Small tables with named rows and columns. After each table, cells are looked up by row and column.

muf
|  | gel | dib | rudesen | dipozu | vezud | gup |
|---|---|---|---|---|---|---|
| fudeg | 47 | 170 | 152 | 139 | 139 | 135 |
| badele | 124 | 185 | 145 | 160 | 123 | 135 |
| nibi | 164 | 113 | 163 | 182 | 194 | 145 |
| limoma | 134 | 162 | 131 | 122 | 126 | 113 |
| koriro | 150 | 147 | 152 | 79 | 157 | 158 |

rudesen of limoma: 131
dib of fudeg: 170
gup of nibi: 145
gup of fudeg: 135
gel of badele: 124
vezud of koriro: 157
dipozu of fudeg: 139
dipozu of nibi: 182
gel of fudeg: 47

kipok.csv
,gedod,dilivup
gakelig,52.8,-37.2
kugi,0.7,-14.2
gibonu,-14.2,6.3
pes,-52.3,-0.1
buvel,-76.5,7.7
mezi,5.0,-12.1
mibolu,16.6,10.7
vororir,-14.2,38.5
dig,-14.2,31.3
zezolo,50.7,35.7
fusin,-12.5,41.0
potudi,51.2,38.6
fadovig,-2.2,-14.2
muta,-66.9,58.8

muta, dilivup -> 58.8
potudi, dilivup -> 38.6
fusin, gedod -> -12.5
mibolu, gedod -> 16.6
kugi, gedod -> 0.7
zezolo, gedod -> 50.7
vororir, dilivup -> 38.5
kugi, dilivup -> -14.2
dig, dilivup -> 31.3
fusin, dilivup -> 41.0
dig, gedod -> -14.2
gibonu, gedod -> -14.2
mezi, gedod -> 5.0
pes, gedod -> -52.3
pes, dilivup -> -0.1
Which row has the largest dilivup? muta

sesilim.csv
,poriv,leb,rimibof,podi,demu,banor,sek,dut,kobi,buve
ril,59,132,141,85,151,145,135,148,113,147
suged,188,159,133,136,178,165,129,146,161,147
zov,182,136,149,199,123,153,148,134,132,128
vanoki,103,121,126,102,130,135,143,117,128,138
zaramar,92,130,159,156,83,133,145,155,165,181
buz,155,176,111,147,117,123,153,128,128,134
lam,161,153,134,122,139,134,156,101,132,96

kobi of vanoki is 128
kobi of suged is 161
banor of zov is 153
poriv of vanoki is 103
buve of ril is 147
demu of zaramar is 83
dut of lam is 101
podi of zov is 199
banor of vanoki is 135
demu of buz is 117
sek of ril is 135
demu of ril is 151
banor of suged is 165
sek of zaramar is 145
leb of suged is 159
poriv of ril is 59
dut of zov is 134
sek of buz is 153

bepov:
|  | begul | pof | naf | gog | zuf |
|---|---|---|---|---|---|
| gev | -41970 | 61943 | 33429 | 22637 | -46611 |
| virin | -53733 | -62966 | -4705 | 13814 | -82555 |
| kimovi | -25346 | 11921 | -81694 | -987 | -8704 |
| nidised | 14800 | 3781 | -42282 | -39745 | 36922 |
| pev | 27014 | -5451 | -47433 | -27728 | 17641 |
| bilodid | 3323 | 1990 | -19770 | -22292 | -4825 |
| vin | 47823 | 39691 | -1443 | -78140 | -21294 |
| bevopa | 7856 | 63436 | -5451 | -3801 | -31369 |
| fuva | 10279 | 68242 | -48138 | -14850 | 32996 |
| liten | 16250 | -229 | 38814 | -15806 | 4445 |
| dupok | -1659 | -8638 | -524 | 4456 | 5343 |
| roke | -92429 | -38670 | 37208 | 29829 | -33003 |
| fasikid | 35024 | 11578 | -64574 | -15439 | 18351 |

bilodid, begul => 3323
gev, begul => -41970
liten, gog => -15806
bilodid, gog => -22292
bilodid, naf => -19770
pev, pof => -5451
bevopa, pof => 63436
virin, naf => -4705
nidised, zuf => 36922
kimovi, pof => 11921
vin, naf => -1443
fuva, pof => 68242
vin, pof => 39691
virin, begul => -53733
virin, gog => 13814
kimovi, zuf => -8704
Row with the largest zuf: nidised

Table gel
	fura	felokes	fov	did	kure	roniri	sozores	tef
zudular	87	44	23	39	64	37	46	48
fuz	72	69	23	55	53	69	66	63
laf	73	27	31	32	70	25	36	56

What is the fura of zudular in gel?
87
What is the roniri of laf in gel?
25
What is the did of laf in gel?
32
What is the did of zudular in gel?
39
What is the roniri of fuz in gel?
69
What is the tef of zudular in gel?
48
What is the fov of laf in gel?
31
What is the tef of fuz in gel?
63
What is the sozores of fuz in gel?
66
What is the felokes of laf in gel?
27
What is the felokes of fuz in gel?
69

sezu:
         fibon  danom  navam  sedi  zemen  vafema  gisomis  dufutut
zarezi    33.3   65.0   -4.3  -0.1  -33.7   -62.3    -48.8    -66.7
gonikeb  -40.4   24.5   38.6  80.2  -49.7    45.1     28.3    -39.5
pomifu    64.9   -9.2  -62.0  20.0   76.4    41.4    -56.9     42.3

What is the fibon of zarezi in sezu?
33.3
What is the danom of pomifu in sezu?
-9.2
What is the navam of gonikeb in sezu?
38.6
What is the fibon of gonikeb in sezu?
-40.4
What is the gisomis of pomifu in sezu?
-56.9
What is the danom of zarezi in sezu?
65.0
What is the dufutut of zarezi in sezu?
-66.7
What is the gisomis of gonikeb in sezu?
28.3
What is the fibon of pomifu in sezu?
64.9
What is the zemen of zarezi in sezu?
-33.7
What is the vafema of gonikeb in sezu?
45.1
What is the dufutut of gonikeb in sezu?
-39.5
What is the danom of gonikeb in sezu?
24.5
What is the vafema of zarezi in sezu?
-62.3
What is the vafema of pomifu in sezu?
41.4
What is the sedi of zarezi in sezu?
-0.1

nire:
          tev   kul  pavo  surap  fitun  sezuzus   nug
dodu      0.2   0.6   0.0    0.0   -0.2     -0.7  -0.2
vurak    -0.1   0.3  -0.1    0.2   -0.1     -0.7  -0.3
nafo      0.0   0.5  -0.4    0.1    0.1     -0.3   0.3
tof      -0.5  -0.2   0.3    0.0   -0.1     -0.5  -0.2
vimin     0.4  -0.4   0.1    0.5   -0.1      0.0   0.1
venug     0.2  -0.6  -0.2    0.1   -0.4      0.3   0.1
gad       0.0  -0.3   0.2   -0.1    0.3      0.8  -0.2
dud       0.3   0.1   0.3   -0.4   -0.3     -0.1   0.1
debok     0.0  -0.4  -0.4    0.0   -0.3      0.3   0.3
liperis  -0.1   0.5   0.0    0.1    0.5      0.0   0.3
neni     -0.1  -0.1   0.1    0.2    0.4      0.3   0.4
gaped    -0.5  -0.8  -0.1    0.1    0.0      0.3   0.2

tof, fitun: -0.1
tof, nug: -0.2
vimin, surap: 0.5
gad, kul: -0.3
tof, kul: -0.2
vimin, fitun: -0.1

